In the data rows, zero lies at 4.5, halfway between 4 and 5.
Here are some points:
c(5, 4, 5, 5, 5, 5, 4, 3, 4, 4, 4, 3, 4, 4, 4, 5)
c(5, 4, 5, 4, 5, 5, 5, 5, 5, 4, 4, 4, 5, 3, 4, 5)
c(4, 5, 5, 4, 5, 5, 5, 4, 4, 4, 6, 3, 4, 5, 4, 4)
c(2, 6, 3, 5, 7, 3, 4, 6, 6, 1, 4, 3, 7, 4, 6, 4)
c(3, 4, 2, 4, 2, 7, 5, 4, 4, 4, 5, 3, 5, 5, 3, 4)
c(5, 6, 5, 5, 5, 5, 5, 2, 5, 5, 5, 4, 5, 5, 4, 4)
c(4, 5, 5, 4, 5, 4, 5, 5, 4, 4, 6, 4, 5, 4, 3, 4)
c(5, 5, 6, 6, 4, 6, 5, 4, 4, 4, 6, 3, 5, 4, 5, 5)
c(2, 7, 2, 3, 8, 4, 5, 6, 5, 2, 4, 3, 7, 4, 6, 3)
c(2, 5, 1, 4, 4, 6, 5, 4, 3, 4, 5, 5, 3, 5, 4, 4)
c(5, 5, 5, 4, 5, 5, 5, 4, 4, 5, 5, 4, 4, 4, 5, 5)
c(6, 2, 5, 9, 4, 0, 3, 4, 4, 6, 6, 9, 0, 5, 4, 4)
c(5, 4, 5, 5, 4, 6, 6, 5, 4, 4, 5, 3, 5, 4, 6, 4)
c(6, 5, 4, 3, 4, 4, 5, 5, 5, 5, 6, 5, 5, 3, 4, 5)
c(5, 5, 5, 5, 4, 5, 5, 4, 4, 4, 6, 3, 6, 5, 4, 5)
c(7, 1, 5, 6, 4, 1, 4, 5, 3, 4, 4, 7, 3, 4, 5, 4)
c(5, 5, 4, 5, 5, 6, 6, 4, 4, 4, 4, 3, 6, 4, 4, 5)
c(5, 5, 6, 5, 5, 6, 6, 4, 4, 5, 6, 4, 5, 5, 4, 5)
c(7, 0, 2, 9, 1, 2, 0, 5, 5, 9, 3, 9, 0, 6, 5, 3)
14 more points follow, each with its number after it:
c(4, 1, 5, 4, 1, 3, 0, 8, 8, 8, 0, 9, 6, 9, 6, 4) 0
c(3, 0, 5, 0, 2, 4, 0, 9, 7, 9, 0, 9, 6, 9, 7, 4) 1
c(3, 8, 2, 1, 9, 4, 4, 7, 5, 3, 3, 3, 7, 5, 5, 5) 2
c(4, 5, 6, 4, 6, 5, 5, 4, 6, 5, 5, 4, 5, 4, 4, 5) 3
c(4, 4, 4, 4, 5, 5, 5, 3, 4, 4, 6, 4, 4, 3, 3, 5) 4
c(5, 5, 4, 5, 4, 4, 5, 4, 5, 4, 5, 4, 5, 4, 5, 5) 5
c(5, 4, 5, 5, 3, 6, 5, 4, 4, 5, 5, 3, 5, 6, 4, 5) 6
c(6, 4, 5, 5, 4, 4, 6, 4, 4, 4, 4, 4, 5, 5, 4, 4) 7
c(4, 5, 5, 4, 4, 5, 5, 3, 4, 4, 5, 4, 4, 4, 5, 4) 8
c(4, 6, 4, 5, 5, 4, 5, 3, 4, 5, 5, 3, 5, 4, 4, 5) 9
c(5, 4, 5, 5, 4, 5, 5, 4, 5, 3, 5, 3, 4, 3, 3, 4) 10
c(3, 6, 4, 5, 5, 5, 5, 6, 4, 3, 4, 5, 4, 4, 5, 5) 11
c(5, 5, 5, 4, 4, 5, 5, 4, 4, 5, 5, 3, 5, 5, 4, 5) 12
c(5, 4, 5, 4, 4, 5, 4, 4, 4, 4, 4, 3, 6, 4, 4, 5) 13
Which of these numbered points is nearest to each point below, ignoring the 2 directions in which the first points spread most? Its number follows each.
c(5, 5, 5, 4, 4, 6, 4, 4, 4, 5, 5, 3, 5, 3, 3, 5) > 13
c(5, 4, 5, 5, 5, 5, 6, 5, 4, 3, 5, 4, 5, 4, 4, 5) > 7
c(3, 8, 3, 3, 9, 3, 5, 6, 7, 1, 4, 4, 7, 4, 6, 6) > 3
c(4, 3, 5, 6, 5, 5, 7, 7, 5, 1, 5, 3, 5, 3, 5, 4) > 10
c(6, 3, 6, 0, 9, 5, 0, 6, 2, 5, 0, 7, 3, 9, 2, 3) > 2
c(6, 0, 2, 0, 0, 5, 0, 9, 9, 9, 0, 9, 5, 9, 6, 5) > 1
c(4, 5, 5, 5, 4, 5, 5, 3, 4, 4, 5, 4, 4, 4, 4, 5) > 8
Here are 14 other points, each followed by its number:
c(4, 5, 6, 5, 4, 6, 5, 4, 4, 4, 6, 3, 5, 5, 4, 5) 0
c(5, 4, 5, 5, 5, 5, 4, 4, 5, 4, 6, 3, 5, 5, 4, 4) 1
c(2, 7, 4, 4, 8, 4, 4, 6, 6, 1, 5, 3, 7, 4, 6, 3) 2
c(6, 5, 5, 4, 4, 4, 5, 4, 5, 4, 6, 4, 5, 4, 4, 5) 3
c(5, 5, 4, 4, 4, 5, 6, 3, 5, 4, 5, 4, 5, 4, 3, 5) 4
c(5, 6, 5, 4, 4, 5, 5, 4, 4, 4, 5, 3, 4, 5, 5, 4) 5
c(5, 4, 5, 4, 4, 5, 5, 3, 4, 5, 5, 4, 4, 4, 4, 5) 6
c(6, 2, 5, 9, 5, 1, 3, 4, 3, 6, 5, 9, 0, 5, 5, 6) 7
c(5, 6, 5, 5, 3, 5, 4, 3, 4, 4, 5, 3, 5, 4, 5, 4) 8
c(5, 5, 4, 3, 5, 3, 4, 3, 5, 5, 4, 3, 5, 4, 4, 4) 9
c(6, 5, 5, 4, 3, 5, 5, 3, 4, 4, 5, 3, 4, 4, 3, 5) 10
c(7, 0, 2, 9, 1, 0, 0, 3, 8, 9, 5, 9, 0, 5, 8, 4) 11
c(5, 5, 4, 5, 3, 5, 6, 3, 4, 4, 5, 3, 4, 4, 5, 5) 12
c(2, 4, 0, 5, 4, 6, 5, 3, 2, 4, 4, 5, 3, 6, 4, 4) 13
Which of these numbered points is nearest to each point below, ignoring the 2 directions in which the first points spread most? Its number follows each.
c(2, 5, 1, 5, 4, 6, 5, 3, 4, 5, 4, 4, 3, 6, 4, 4) > 13
c(4, 6, 5, 4, 4, 6, 5, 4, 4, 5, 4, 4, 5, 4, 5, 3) > 5
c(3, 5, 3, 4, 2, 7, 5, 4, 3, 4, 5, 4, 4, 3, 4, 4) > 12
c(1, 4, 2, 7, 3, 2, 6, 3, 1, 5, 4, 9, 0, 6, 3, 5) > 13
c(0, 7, 4, 7, 7, 2, 5, 9, 7, 0, 5, 3, 6, 3, 7, 4) > 0
c(5, 0, 0, 9, 0, 0, 0, 6, 8, 9, 3, 9, 0, 6, 7, 3) > 11
c(5, 5, 5, 5, 4, 4, 5, 5, 4, 4, 4, 3, 5, 4, 5, 5) > 5
